Each row is where one point has got to under a steady rotation. How many steps took it there?
The counts run from 0 to 502.
[124 123 136 157 131 137 117 105 126 198 150  90 155 135 122  91 118 122
 143 134 120 102 143 104  99 186 122 139 129 183 175 145 108 185 141 111
 146 124 166 105  77 137 108 121 118 144  93 142 135 143 109 129 146 139
 183]
31
[142 110 137 153 145 150 119 102 107 201 142  99 144 117 102  82 127 120
 140 132 109  95 138 100 107 183 108 141 120 179 175 148 106 190 133  96
 129 141 158 107  91 146 124 112 122 130 100 132 137 140 102 129 137 137
 178]
45
[150 106 156 146 139 150 102 121 126 201 143  96 151 136 108  78 119 114
 128 124 114  94 124 116 120 181 118 116 123 178 177 138 107 179 126 108
 143 137 149  80  69 144 115 117 116 133 100 151 129 139 102 130 148 143
 183]
9
[154  98 130 148 131 130 108 113 114 192 126 108 164 103 115  81 127 115
 141 121  98 105 137 110 121 182 100 128 115 169 174 150  94 177 131  95
 123 142 154  84  78 143 131 121 113 126 111 123 141 131  92 114 141 135
 178]
81
[131 118 141 161 144 152 113 108 119 198 147  93 147 128 107  80 117 121
 138 123 125  94 132 107 102 183 111 136 124 181 179 143 108 183 133 100
 139 135 157 107  82 148 117 108 117 135  99 139 132 135 108 124 142 129
 177]
299
[138 126 121 149 129 137 108 115 108 164 125  97 162 133 128  86 134 137
 146 131 108 100 162  99 107 164 137 138 128 165 183 150  92 180 147 104
 131 132 181 101  75 122 117 110 115 164 101 119 126 136 107 133 164 141
 190]
214
[128  99 136 139 148 133 111 112 117 179 125 103 163 117 120  83 126 110
 145 144 115 101 137 114 111 190 120 138 114 180 183 151 105 171 132 105
 136 129 155  90  70 127  99 118 115 121 113 150 133 134 105 127 149 148
 178]
173
[147 123 129 147 113 138 101 117 118 165 116 103 174 124 130  83 126 127
 137 117 109  94 149 106 115 178 127 121 133 167 189 144  91 170 140 104
 139 141 170  84  73 132 120 119 110 160 102 131 131 123 104 118 164 137
 195]
501
[116 109 144 151 132 141 109 115 118 185 123 100 160 119 122  80 129 115
 151 130 130  92 136 125 114 183 123 133 115 178 190 150 110 173 137 101
 130 132 162  94  64 134 103 115 107 126 116 144 126 132 100 124 156 135
 180]
156
[139 120 132 152 108 137 104 122 132 168 124  99 171 136 129  81 126 131
 132 120 115 100 148 112 121 175 129 117 143 160 181 139  98 174 142 110
 140 134 173  87  65 130 118 120 101 157 101 137 125 131 110 126 158 139
 197]
250
[136 131 127 158 117 144 102 120 119 166 115 108 166 128 128  79 127 129
 137 120 110  94 159 110 114 170 132 130 131 164 188 152  91 171 136 105
 128 135 179  91  72 131 121 109 104 166 101 127 126 128 104 125 168 132
 189]
231
[143 111 132 146 154 140 111 114  95 185 132  99 150 121 115  81 122 114
 143 143 109  99 150 101 106 173 123 146 114 174 183 153  96 182 135 104
 139 133 157  97  87 133 114 111 125 142 104 139 129 144  99 130 153 148
 175]
461
[148  90 151 139 163 141 120 127  96 191 133  96 148 128 109  80 135 123
 136 136 101 105 155 109 119 174 117 137 112 149 167 152  91 199 139 102
 126 139 157  94  83 116 121 113 116 132  98 139 126 146 115 149 153 158
 180]
456
[145 132 126 154 125 140 103 116 111 167 117  97 161 126 123  78 122 122
 140 123 114  87 146 110 116 164 127 132 128 174 195 148  95 168 140  96
 135 133 172  89  80 137 117 109 112 158 106 127 131 124  96 122 162 130
 186]
229
[113  97 165 147 128 149 115 133 118 187 123  97 148 131 115  72 140 125
 140 119 127 105 142 124 129 166 124 123 122 143 170 145 109 201 145  97
 116 137 165 101  58 115 124 108 102 131 106 129 114 139 113 146 143 144
 180]
147
[138 110 120 148 124 129 114 103 119 191 123 104 163 103 126  86 129 117
 151 130 104 101 144 105 106 189 109 138 121 181 179 154  99 175 132  98
 126 136 160  92  74 142 120 122 108 130 108 127 136 133  99 109 141 128
 180]
336
[137 112 136 150 109 127 109 125 128 187 127  82 164 128 129  95 132 129
 146 114 111 115 157 107 133 157 124 111 127 144 167 145  99 194 147 114
 118 131 180  87  55 116 119 113 104 151  99 112 129 144 100 136 152 139
 183]
108
[156 113 129 150 138 143 101 116 107 175 117 109 156 118 114  73 124 112
 132 118 103  90 136 106 119 172 109 130 122 178 187 147  91 167 131  95
 135 139 160  78  82 139 120 114 117 145 111 131 130 127  94 120 159 137
 190]
497
[141 116 125 152 128 138 114  97 111 190 128 104 156 104 120  82 129 115
 147 125 108  96 142 105 105 183 107 139 123 180 181 150 100 177 133  95
 123 144 156  97  81 144 130 110 111 136 108 128 139 129  99 114 142 130
 183]
65
[139 127 123 155 121 143 102 113 115 165 118  99 166 126 126  77 122 130
 143 122 112  93 149 107 113 164 131 128 130 173 187 145  97 170 138 104
 136 133 174  92  79 135 120 108 111 163 102 121 132 126 101 120 163 128
 185]
230
[137 108 153 149 110 138 105 130 137 182 134 101 164 138 127  78 131 136
 130 123 118 102 142 118 125 180 124 112 144 155 163 138 103 189 143 115
 136 136 166  89  61 119 115 117  99 149  89 137 115 135 122 136 151 142
 200]
0
[143 113 118 143 121 119 113 110 125 186 125  88 165 113 128  94 119 116
 152 126  96 109 156 107 114 169 114 124 116 174 180 149  96 178 139 108
 128 129 165  88  69 140 115 119 115 136 105 120 145 140  90 115 153 128
 183]
355
[136 105 128 148 112 117 117 110 131 179 124 101 171 115 130  88 138 137
 147 129 101 111 158 104 113 189 114 130 132 152 158 151  93 192 145 106
 120 138 169  91  63 114 131 126 102 140 100 117 132 137 111 124 150 141
 188]
342
[124 110 135 140 133 124 120 117 121 177 130  94 164 135 129  91 134 133
 147 143 121 109 160 108 105 185 138 139 126 160 174 153 103 191 148 114
 136 127 177 103  65 115 104 117 109 143  95 141 129 146 113 139 164 150
 185]
449
[134 122 128 145 139 132 114 111 108 177 129  96 160 128 124  90 125 124
 147 145 110 102 155 104  97 178 132 150 122 180 184 158  93 175 140 105
 138 128 175 103  75 134 105 111 118 149 103 136 133 136 106 131 158 143
 181]
464
[156  98 132 140 136 129 111 114 111 192 130  96 160 108 115  89 126 109
 148 126  88 110 143 106 125 173 107 125 110 171 169 153  97 183 134 102
 124 141 156  81  74 139 129 123 120 122 113 122 143 140  89 120 140 136
 180]
351
[138 108 144 147 112 125 113 129 127 184 129  82 163 133 123  90 133 129
 145 119 111 119 154 109 133 157 126 111 126 143 161 147 100 198 148 107
 117 135 180  87  60 119 119 118 106 149  97 108 131 149 103 144 149 140
 185]
109
[143 100 149 154 139 146 121 122 113 205 139 100 141 125 104  77 135 125
 134 128 108 106 143 101 115 180 112 140 125 153 162 139 102 205 138 102
 122 145 157 102  87 133 136 114 120 137  94 129 127 150 118 141 138 139
 180]
41
[133 114 144 155 126 135 114 131 119 191 122  85 148 129 115  89 141 126
 141 112 112 112 154 109 137 152 124 118 124 137 163 149  96 198 145 103
 110 140 177  89  65 118 128 109 107 145 102 108 126 153 103 147 147 142
 184]
381
[136 119 135 148 152 139 116 113 101 187 130  97 161 128 118  91 122 118
 147 144 109 101 150 105 103 172 123 148 111 184 188 158  96 174 136 109
 140 131 163  96  85 135 108 113 121 140 104 139 137 142  97 132 158 147
 178]
462
[134 122 137 155 128 139 110 109 133 196 148  90 161 137 113  90 116 123
 138 122 124  99 133 106 107 179 118 128 129 177 176 141 112 177 135 116
 144 128 168  99  67 141 107 117 114 147  97 145 135 141 103 130 144 132
 186]
283
[126  97 143 138 150 137 111 112 109 188 123 100 159 115 116  79 126 107
 145 139 116  99 135 121 111 187 119 137 108 180 185 155 103 174 129 104
 133 133 151  90  72 135 106 124 112 114 115 150 128 134 100 130 152 151
 180]
172
[138 105 148 157 126 143 109 133 120 195 121  83 149 129 116  78 136 120
 139 113 108 111 154 109 139 148 119 116 120 140 165 145  99 200 146 104
 107 141 171  87  61 119 129 110 105 143 104 106 123 150  97 147 146 147
 182]
382
[140  96 150 141 148 132 120 128 106 186 132  99 149 134 113  77 144 128
 137 140 102 109 156 109 117 178 124 135 124 147 160 156  96 203 145 105
 126 137 171  99  73 114 117 113 116 137  95 131 125 152 115 153 151 157
 182]
454
[153  97 144 142 136 131 112 126 107 201 125  89 149 119 113  86 130 116
 140 120  94 111 143 105 137 157 110 118 114 149 165 152  88 194 139 105
 110 138 164  78  71 125 131 112 117 132 105 112 135 152  88 138 143 141
 178]
366
[126 109 142 156 124 135 124 116 123 188 141  97 156 136 124  87 133 138
 138 137 120 110 158 100 103 182 120 138 140 155 159 144 106 204 146 107
 133 137 170 113  76 122 129 116 108 150  88 128 126 148 124 146 141 144
 191]
36
[152 100 158 145 141 145 110 132 119 207 144  92 144 138 106  79 123 121
 127 120 110 112 131 114 134 173 112 118 129 156 159 132 105 196 134 114
 135 139 153  80  74 130 123 114 118 134  96 138 129 148 110 145 136 149
 189]
276
[125 102 156 149 140 153 111 117 109 194 123  98 147 120 111  72 127 108
 142 128 128  97 130 126 122 180 117 129 112 173 187 145 111 183 132  98
 122 138 155  90  70 131 113 116 110 118 113 140 124 132  98 136 139 143
 177]
153
[126  97 163 152 147 156 115 118 110 197 127 101 141 121 107  76 133 107
 141 121 124  94 130 123 134 174 118 127 111 162 179 147 108 186 135  94
 116 141 155  93  70 130 122 110 109 115 115 139 118 139 100 141 139 147
 174]
151
[127 125 134 160 130 147 104 115 118 189 126  84 151 120 117  83 122 107
 150 119 118  97 139 112 122 153 127 120 109 174 194 144 104 171 135 100
 119 129 171  88  65 144 111 104 112 136 115 121 133 137  84 126 149 129
 176]
390
[142  95 139 142 115 118 122 119 124 182 124 103 163 113 127  87 141 131
 143 126  95 115 156 108 119 182 113 124 129 142 158 154  94 197 146 107
 113 142 170  95  66 114 129 127 100 141 103 119 132 142 116 132 145 144
 189]
344
[146 124 132 153 117 139  98 120 128 168 127  99 170 133 125  78 118 128
 137 117 116  90 140 111 119 175 126 116 135 173 185 143  98 162 136 101
 140 130 166  86  71 132 113 117 106 157 103 134 125 128 106 119 163 131
 192]
248
[133  99 160 153 140 143 121 115 115 198 138 102 142 120 108  72 137 131
 138 122 111 102 141 108 113 185 105 141 130 154 158 147 108 204 142  93
 118 147 160 106  79 129 138 113 112 134  99 128 123 147 114 142 134 144
 187]
311
[154  94 143 148 141 142 109 132 100 175 119 109 154 125 113  63 138 125
 129 119  94  94 146 110 133 164 112 123 131 150 171 144  89 187 139  90
 117 149 161  82  85 125 138 112 115 151  99 118 122 134 105 133 152 148
 188]
492
[153 107 139 145 159 146 114 123  89 184 128  97 147 123 108  82 127 112
 138 136  96 101 147 104 118 168 119 141 108 167 178 152  89 182 138 104
 128 141 160  86  85 127 117 108 126 136 102 123 132 143  96 137 150 150
 176]
206
[120 128 126 160 120 139 106 119 129 189 137  77 158 128 123  87 119 120
 149 120 125 102 145 111 122 157 127 119 121 167 184 149 105 179 143 113
 127 124 183  93  62 132 106 109 106 143 104 121 133 143  94 129 153 127
 176]
122
[112 125 143 160 126 148 106 114 121 187 126  88 154 130 122  88 126 115
 151 119 135  97 139 116 118 164 125 127 121 175 190 145 109 177 135 101
 133 127 172  98  62 135 109 112 105 135 105 132 125 130  93 136 149 129
 176]
139
[158  99 163 147 130 142 104 138 122 187 129 102 153 131 111  68 133 124
 123 111 101 107 134 112 143 174 115 111 131 148 162 137 100 192 132 107
 128 144 156  78  72 126 129 114 112 143  97 134 120 138 106 139 150 146
 192]
257
[152 118 123 152 128 144  98 114 114 168 118 104 170 123 120  80 121 122
 140 120 105  93 140 109 117 172 119 127 130 174 189 148  95 168 134  98
 135 136 165  83  82 141 117 117 112 153 109 134 133 123 101 112 159 136
 188]
499
[161 105 152 146 135 145 102 127 125 192 136  97 154 130 110  75 117 114
 126 114 107 100 118 113 131 173 114 112 123 171 177 139 100 175 127 106
 140 133 150  76  74 136 117 116 115 136 106 142 127 134  99 126 146 142
 184]
261
[152  93 138 145 138 136 111 115 115 187 128 104 154 106 112  77 133 119
 136 117  93 108 139 108 127 180  99 123 118 161 170 148  94 185 131  93
 117 146 150  75  79 134 131 123 117 122 107 119 135 140  98 120 140 135
 182]
79
[135 115 118 147 106 122 108 109 130 179 122  94 174 110 134  94 130 126
 154 120 105 109 153 108 116 176 120 122 131 166 173 152  97 177 141 108
 125 135 175  89  61 132 118 127 105 145 104 118 136 131 101 116 150 132
 186]
87
[123  93 166 149 143 150 109 137 115 191 126 101 143 129 110  71 136 115
 138 121 124  98 133 130 136 174 116 125 119 150 173 142 102 197 140  96
 115 144 161  94  65 120 120 112 107 121 110 136 116 141 107 146 143 146
 179]
149
[153 100 138 147 140 134 109 121 111 200 134  85 148 116 109  88 126 109
 142 119  99 114 143 107 136 158 109 118 110 158 171 153  95 190 135 105
 116 136 164  81  75 136 126 112 121 131 110 112 141 146  85 132 141 137
 180]
368
[143 115 117 144 116 124 109 106 128 177 121  97 170 104 126  89 123 119
 153 119 102 105 148 107 108 177 112 125 127 171 177 155  98 171 137 106
 134 132 168  85  67 137 121 124 112 138 109 120 141 131  96 107 150 125
 182]
85
[116 116 141 153 124 145 106 115 130 188 129  91 160 120 124  84 123 113
 149 121 137  92 136 124 123 170 120 125 120 172 192 147 107 171 134 104
 129 129 167  89  59 136 102 116 101 132 120 140 124 128  92 128 152 134
 176]
409
[114 110 149 158 115 140 105 126 126 182 121  89 152 133 124  78 138 125
 142 118 126 104 151 116 132 160 123 118 127 150 173 144 101 193 148 105
 112 135 180  98  55 113 122 109  93 143 101 120 117 138 106 146 147 138
 183]
397
[145 114 130 154 135 141 115 103 106 188 132 105 156 103 114  80 129 119
 144 122 106  93 138 105 110 184 104 140 123 179 178 151  99 177 135  94
 126 144 158  96  82 144 132 117 116 130 107 125 136 132 104 116 146 129
 178]
64
[121 104 149 145 144 152 109 117 119 195 123  99 150 121 113  79 124 107
 147 129 129  92 131 122 121 176 119 131 114 178 188 149 107 173 133 102
 124 137 157  96  63 136 109 113 105 119 117 143 125 132  99 128 148 139
 174]
154
[135 116 120 146 113 117 108 115 132 183 123  84 170 116 129 102 131 130
 149 123 101 115 164 103 114 173 121 124 125 163 170 154  90 186 144 112
 124 130 180  87  63 125 117 120 105 147  97 115 139 140  96 121 151 131
 186]
358
[143  96 142 140 144 135 117 125 103 183 125  98 154 134 115  85 143 131
 140 138  95 108 163 103 119 171 124 136 126 142 160 157  90 198 146 104
 122 140 169  94  79 105 123 114 113 145  93 120 123 153 112 152 156 155
 184]
201
[140 122 112 145 115 121 111 111 125 182 129  83 167 114 129 101 124 120
 150 128 101 109 154 102 113 171 118 122 122 169 180 153  91 177 141 112
 128 132 171  86  66 133 112 122 111 139 105 117 143 138  91 117 151 134
 183]
356
[112 126 141 159 124 150 105 109 121 191 129  90 154 124 117  83 119 112
 148 125 134  94 136 122 117 162 127 128 111 173 190 142 107 171 138 102
 127 125 173  91  60 138 107 106 109 132 116 134 125 135  94 133 150 130
 174]
138
[123 106 157 157 119 145 114 137 117 189 122  92 148 132 118  78 141 122
 140 116 122 104 148 121 133 161 122 114 124 137 166 142 101 201 143 102
 114 137 176  93  57 118 126 107 104 136 109 119 116 143 108 147 146 140
 180]
399
[135 129 125 150 128 134 109 118 105 167 125  98 164 132 125  86 127 134
 146 135 108 101 162 101 106 166 134 136 124 167 186 154  90 176 144 103
 132 132 177 101  79 129 113 109 115 161 103 122 133 134 106 133 162 141
 182]
213
[148 124 123 153 133 151 102 116 105 174 125 103 158 127 115  76 121 116
 138 122 107  86 145 109 111 165 127 132 124 176 192 147  88 169 132  99
 131 135 167  86  80 141 119 106 115 154 108 124 130 125 101 123 162 135
 182]
228
[124 113 130 139 141 131 118 113 122 181 134  92 165 133 127  95 127 123
 147 144 117 111 156 113  99 187 136 138 123 175 180 158 101 178 141 112
 139 122 174  97  63 126 100 121 115 140 100 145 134 139 113 134 158 148
 185]
447
[133 115 131 142 129 126 113 116 110 169 129  93 165 133 125  91 134 136
 145 140 107 109 165 102 104 179 138 136 127 157 168 155  91 190 151 112
 132 129 180 103  71 114 112 121 115 151 101 125 129 141 114 144 160 150
 190]
197
[153 109 143 152 140 146 106 135  97 178 118 106 152 131 114  74 136 127
 132 124  97  98 155 104 124 160 118 129 127 144 169 151  87 190 145 100
 122 147 166  92  81 121 134 107 113 155  99 114 120 137 109 140 157 149
 186]
220
[140 117 136 151 107 137 104 127 138 167 121 100 167 138 125  81 129 132
 133 115 111 105 147 114 122 173 129 110 143 155 171 141 101 182 141 112
 136 136 172  84  62 125 119 118  97 158  97 134 125 132 113 125 159 137
 196]
251
[142 115 142 150 136 146 105 120 115 203 138  83 150 124 110  90 117 106
 146 117 112 104 140 110 133 152 116 112 108 171 179 148 105 181 134 107
 121 133 159  78  65 143 115 104 119 129 111 118 139 144  83 132 144 134
 177]
117
[135 109 121 142 145 124 114 108 108 178 130  95 165 129 125  92 123 117
 146 143 107 103 153 102 101 185 132 141 115 176 185 156  95 177 143 107
 142 128 171  93  72 128 101 116 119 137 101 140 133 136 102 129 158 146
 180]
193
[137 118 130 150 127 132 113 124 106 169 119 101 160 132 125  85 140 141
 140 134 106 103 166 103 115 167 131 133 131 153 173 154  87 191 148 102
 126 139 181 100  76 117 122 115 111 161  94 116 129 139 114 142 161 145
 185]
216
[134 118 129 152 116 134 110 119 112 163 116 103 168 128 129  76 137 141
 139 126 108  98 165 105 108 174 130 139 137 151 173 149  88 183 142  94
 128 142 178  95  74 120 126 113 104 161  96 119 121 133 116 133 162 140
 192]
486
[142 122 139 155 122 140 106 118 137 186 136  91 168 135 118  83 117 119
 135 120 113 101 136 112 117 177 124 115 133 178 182 136 106 173 132 119
 144 129 166  81  64 139 106 117 111 146  99 142 134 132  97 118 153 134
 191]
265
[140 105 157 150 118 137 111 136 136 183 130 102 161 147 120  79 128 135
 129 117 118 102 142 111 129 183 122 112 143 146 166 136  99 191 140 108
 131 132 162  92  61 117 119 123 100 146  94 141 120 142 122 140 150 145
 194]
1
[134 111 118 149 110 120 114 104 127 175 127 103 170 112 130  92 132 126
 157 124 108 110 151 103 107 190 115 137 133 174 179 156  98 176 139 102
 129 135 173  96  69 131 116 127 103 138 104 127 134 130 104 111 147 126
 188]
339
[137  91 144 152 123 134 124 114 120 183 120 107 160 113 124  76 144 139
 140 124 105 105 151 107 119 191 110 134 131 146 156 151  97 203 140  92
 112 152 162 101  75 121 140 126 105 136  98 121 124 141 121 131 138 137
 190]
327
[125 111 133 143 147 134 111 109 115 182 134  91 160 128 120  90 121 119
 147 143 117 109 145 114 102 188 126 140 117 178 188 153 102 172 135 113
 140 130 166  94  67 130  96 117 114 133 104 147 133 140 102 131 154 144
 183]
445
[129  85 159 140 143 136 117 130 118 188 121 106 155 125 116  74 137 125
 137 133 113 105 141 125 123 190 120 130 124 148 165 150 104 198 143  97
 119 142 157  92  62 112 120 118 102 123 106 135 119 143 116 145 148 159
 186]
166
[135  98 149 155 139 147 118 107 108 205 135 107 143 114 104  75 128 119
 140 130 111  96 133 110 111 183 101 143 117 163 167 147 105 193 134  92
 117 146 154 103  81 141 137 113 117 125 102 130 130 136 114 131 131 138
 179]
314
[142 116 143 148 129 138 110 115 134 199 143  95 158 134 119  85 115 121
 140 125 121  97 130 113 108 189 120 123 133 181 180 138 113 170 134 120
 153 122 158  90  69 139 106 119 113 137 100 153 133 134 103 125 148 135
 185]
12
